128 stands for zero in the data rows.
Some points, one per row:
tensor([139, 134, 110, 117, 133, 89, 156, 175])
tensor([153, 138, 137, 156, 139, 148, 149, 132])
tensor([159, 25, 133, 82, 97, 171, 139, 105])
tensor([114, 109, 250, 52, 3, 53, 209, 246])
tensor([101, 190, 102, 159, 164, 190, 113, 71])
tensor([158, 65, 140, 165, 142, 125, 113, 119])
tensor([98, 72, 63, 166, 192, 161, 173, 137])
tensor([182, 120, 213, 144, 83, 187, 155, 105])
tensor([159, 134, 137, 161, 145, 127, 158, 149])
tensor([77, 169, 48, 176, 208, 120, 128, 134])
tensor([155, 160, 129, 140, 134, 124, 93, 102])
tensor([128, 127, 105, 181, 176, 195, 183, 119])
tensor([175, 134, 136, 173, 149, 67, 53, 115])
tensor([30, 181, 143, 237, 187, 61, 223, 252])
tensor([115, 154, 86, 98, 136, 108, 139, 153])
tensor([0, 181, 138, 131, 123, 139, 112, 107])
tensor([112, 173, 67, 115, 158, 137, 174, 154])
tensor([140, 83, 147, 82, 88, 89, 94, 132])
tensor([143, 69, 97, 153, 162, 158, 125, 101])
Then 10 other points, each followed by its number:
tensor([128, 165, 120, 112, 121, 141, 147, 131]) 0
tensor([197, 126, 139, 48, 72, 63, 94, 149]) 1
tensor([178, 150, 103, 108, 132, 81, 76, 124]) 2
tensor([157, 100, 151, 166, 137, 134, 135, 128]) 3
tensor([166, 104, 71, 148, 175, 153, 136, 117]) 4
tensor([158, 121, 160, 79, 78, 116, 167, 167]) 5
tensor([104, 62, 135, 125, 122, 141, 166, 148]) 6
tensor([43, 156, 97, 127, 149, 73, 178, 209]) 7
tensor([177, 78, 93, 142, 161, 179, 80, 55]) 8
tensor([115, 137, 125, 166, 155, 105, 177, 182]) 9
Which of these numbered points is nearest to each point below, looking only along the 3 directions in which the first points spread most? Its number follows each.
tensor([107, 85, 90, 98, 133, 206, 87, 35]) > 8
tensor([170, 126, 174, 107, 87, 125, 160, 153]) > 5
tensor([96, 99, 96, 94, 128, 134, 168, 154]) > 6
tensor([108, 255, 80, 210, 208, 102, 118, 139]) > 7
tensor([128, 83, 143, 140, 126, 61, 38, 110]) > 2
tensor([107, 135, 123, 166, 155, 204, 166, 100]) > 4
tensor([160, 97, 119, 62, 93, 165, 137, 105]) > 3
tensor([151, 159, 111, 140, 144, 87, 126, 159]) > 0
tensor([204, 141, 153, 124, 114, 71, 31, 98]) > 2
tensor([124, 177, 59, 144, 180, 66, 165, 205]) > 7
